In the data rows, zero lies at 4.5, halfway between 4 and 5.
Some points, one per row:
4,6,2,8,0,6,4,6
2,3,0,4,3,6,5,6
4,6,4,2,2,5,6,5
5,4,6,7,6,3,1,5
3,5,5,2,3,2,6,2
4,4,3,2,6,6,6,5
4,5,5,3,5,6,8,3
5,5,5,1,5,5,6,4
6,7,4,0,2,5,9,2
3,5,4,7,6,6,6,5
4,5,6,6,3,4,3,5
2,5,2,7,4,7,5,5
6,2,8,6,7,2,2,3
5,6,1,6,1,4,5,4
1,4,1,4,2,6,4,6
4,4,2,4,9,8,7,6
5,4,6,5,8,4,3,5
4,6,2,7,4,6,5,5
6,5,2,9,1,5,4,6
4,5,3,3,5,6,8,4
Here are 12 more points, each followed by its number:
5,5,2,6,5,6,5,3 0
7,3,7,5,3,1,2,4 1
4,6,5,3,4,4,5,5 2
0,4,4,3,3,4,3,4 3
5,6,6,3,4,3,4,4 4
5,7,3,5,0,5,7,5 5
5,4,3,6,6,6,5,5 6
6,5,4,7,7,4,3,4 7
4,6,6,5,1,3,3,5 8
1,3,2,7,4,6,3,5 9
6,6,4,6,4,4,4,5 10
5,4,5,2,6,6,5,5 11
Which two of these numbered points are nearest to each point below, ignoring the 3 directions in which the first points spread most? Their numbers follow each, nearest first.
6,3,6,6,3,2,1,6 > 1 11
2,5,1,7,3,5,3,7 > 2 4
6,3,5,7,6,4,2,6 > 1 11
5,6,7,2,3,3,5,3 > 4 2
5,5,5,0,2,3,6,4 > 1 11
6,5,5,3,9,4,5,3 > 7 10
Here are 12 other points, each followed by its number:
6,3,5,3,7,7,8,5 0
5,6,3,6,3,4,4,3 1
5,4,7,5,8,5,2,5 2
7,4,7,4,8,4,4,5 3
7,4,2,7,5,6,5,6 4
5,4,2,5,7,6,4,6 5
7,4,2,6,7,4,4,4 6
4,2,9,0,6,2,5,1 7
4,6,2,8,7,8,5,7 8
5,3,5,8,1,3,1,7 9
6,4,8,3,6,1,2,2 10
6,4,6,4,8,5,4,5 11
The same question for these:
6,4,4,2,9,6,7,4 > 5 11
5,3,1,6,6,6,3,4 > 5 10
6,6,4,5,4,3,4,3 > 1 5
6,4,1,5,7,5,6,3 > 6 1
8,4,5,6,8,3,3,4 > 6 4
7,4,4,2,5,6,7,4 > 4 0
